128 stands for zero in the data rows.
Here are some points:
[182 138 103 167 184 139 148 110  97 170 113 138  48 150 187 172]
[121  95 129  73  87 143  90 117  82 124 185 102 170 147 102  74]
[ 98 173  29 174 105 222 138 194 172  86 103 185 110 157 163 156]
[ 98 130 139 132 161  96 115 163 174  98 130  95 130  90 104 131]
[103 162 120 135 125  98  84 103 112 122  93  96 133 160 131 141]
[139 128 144 114 154  85 169 111 113  74 153  86 129 141 111  99]
[163 169  93 156  75 108 138 102  45 115 108  84 138 113 146 155]
[119  90 124  78  85 177  86 116  94 152 164 111 169 144 114  83]
[150  81 152  83 161  82 165  82  85  91 161 177 126 105  92  80]
[106 105 146 115 160 116 167 128 167 159 137 158 130 148 107 117]
[116  88 166 108 161  92 168 146 130 102 165 175 126  91 108 109]
[104 158 133 141 141 107  99 165 164 140  98 109 126 145 113 133]
[123 143 129 123 142  87  96 115 127 108 113  92 136 158 100 116]
[146  98 147  83 151 113 147 123  95  79 146  93  66 145  95  87]
[111 115 163 103 152  97 148 138 152 103 160  91 119 149 102 108]
[125 171  61 165 121 126 119 205 123  75  94  92 133 139 134 139]
[121  86 146  97 163 104 163 121 103 109 170 164 116 150  95  80]
[ 96 127 134 135 118 141  83 128 127 102 112 174 111 149 106 145]
[ 59 144  90 148 126 178 140 154 150  81 113 167 120 141 128 136]
[122 176 132 155 142 137  90 138 139 148 100 161 127 149 155 159]
[198 134  81 121 116 175 119 131  78  65 142 184  40 148 153 145]
22 more points follow, each with its number after it:
[131 159  61 177 111 193  82 163 136 110  99 161 118 136 170 162] 0
[174 163   5 184 102 141 164 234  92  74  53  96  78 123 167 134] 1
[ 96 159 139 147 148 100 136 139 142 146  88  98 131 151 119 153] 2
[125 120 132 113  85  69  90 166 156  74 143  84 128  88 119 124] 3
[ 85 150 164 151 168 108 154 125 153 174 109 142 126  74 146 138] 4
[100 101 127  97 136 152  90 127 110 171 156 135 113 149 112  81] 5
[108 129 139 124 164  97 122 147 173  78 132  83 129  95  94 124] 6
[174 152 126 155 126 117 132 115  87 118 120  96 112 134 133 170] 7
[150  83 145  90  87 125 123 110 167 134 172 161 168  91 116  92] 8
[195 176 112 153  68 114 125  89  87 111 111  94 137 143 172 155] 9
[ 98 138 121 130 124 151 100 152 121 105 123 172 104 154 120 140] 10
[ 87 161 137 157 154 119 126 168 168 157 111 130 131 149 176 166] 11
[177 166 139 183 170 149 127 127 110 171 107 116  63 143 211 157] 12
[103 160 110 184 117 161 158 154 160 154  74 144 136 138 184 167] 13
[205 194 126 142 128 156 117  92 101 158  71 124  56 137 174 216] 14
[129 145   4 169 103 149 156 230 101  94  76  69  38 137 152 221] 15
[194 145 121 173 151 138 117  85  61 139  91  99 106 143 165 142] 16
[130 130 152 110 166  83 174 138 171  99 122  97 124  92  89 112] 17
[182 142 146 158 145 131  89 112  93 158 101 154 119 156 170 143] 18
[139  85 140  95  87 111  92 122 121 125 177 164 171 146  97  86] 19
[104 118 149 129 165  90 151 103 110 148 130 110 124  45  93 129] 20
[ 83 155  30 162 129 213 162 198 178  72  88 162 116 156 151 156] 21
Which of these numbered points is nearest to each point below, ignoring the 3 directions in which the first points spread most? Its number follows each.
[142 121 146 110 138  89 141 125 139  81 121  83 124  88 105 108] > 17
[181 182 175 195 174 178 137 136 110 190  90 148  90 143 224 182] > 12
[111 110 159 118 167 113 178 128 110 136 140 102 121 144 105 107] > 2
[102  92 151  90  89 146 149 124 137 128 146 109 175 144 102  84] > 21
[132  90 142  93  87 129 106 117 165 147 183 154 170  91  95  87] > 8
[ 90 153 159 163 159 123 153 116 154 163 104 140 137 153 159 174] > 11
[168 149  72 154 124  98 111 107 100 103  89  88 132 155 136 148] > 7
[155  94 163  91  87  95 159 114 173 102 171 175 172  90 105  82] > 8
[170 192  60 174 133 133 104 223 102 109  86  90 138 157 209 207] > 7
[129  92 128  94  86 157  71 100 173 165 162 132 169  46 105  86] > 8
[ 88 127 118 130 112 138 109 140 131  95 130 183 117 151  96 123] > 10
[107 165 137 156 151 146 104 134 144 148  85 166 126 151 143 162] > 18
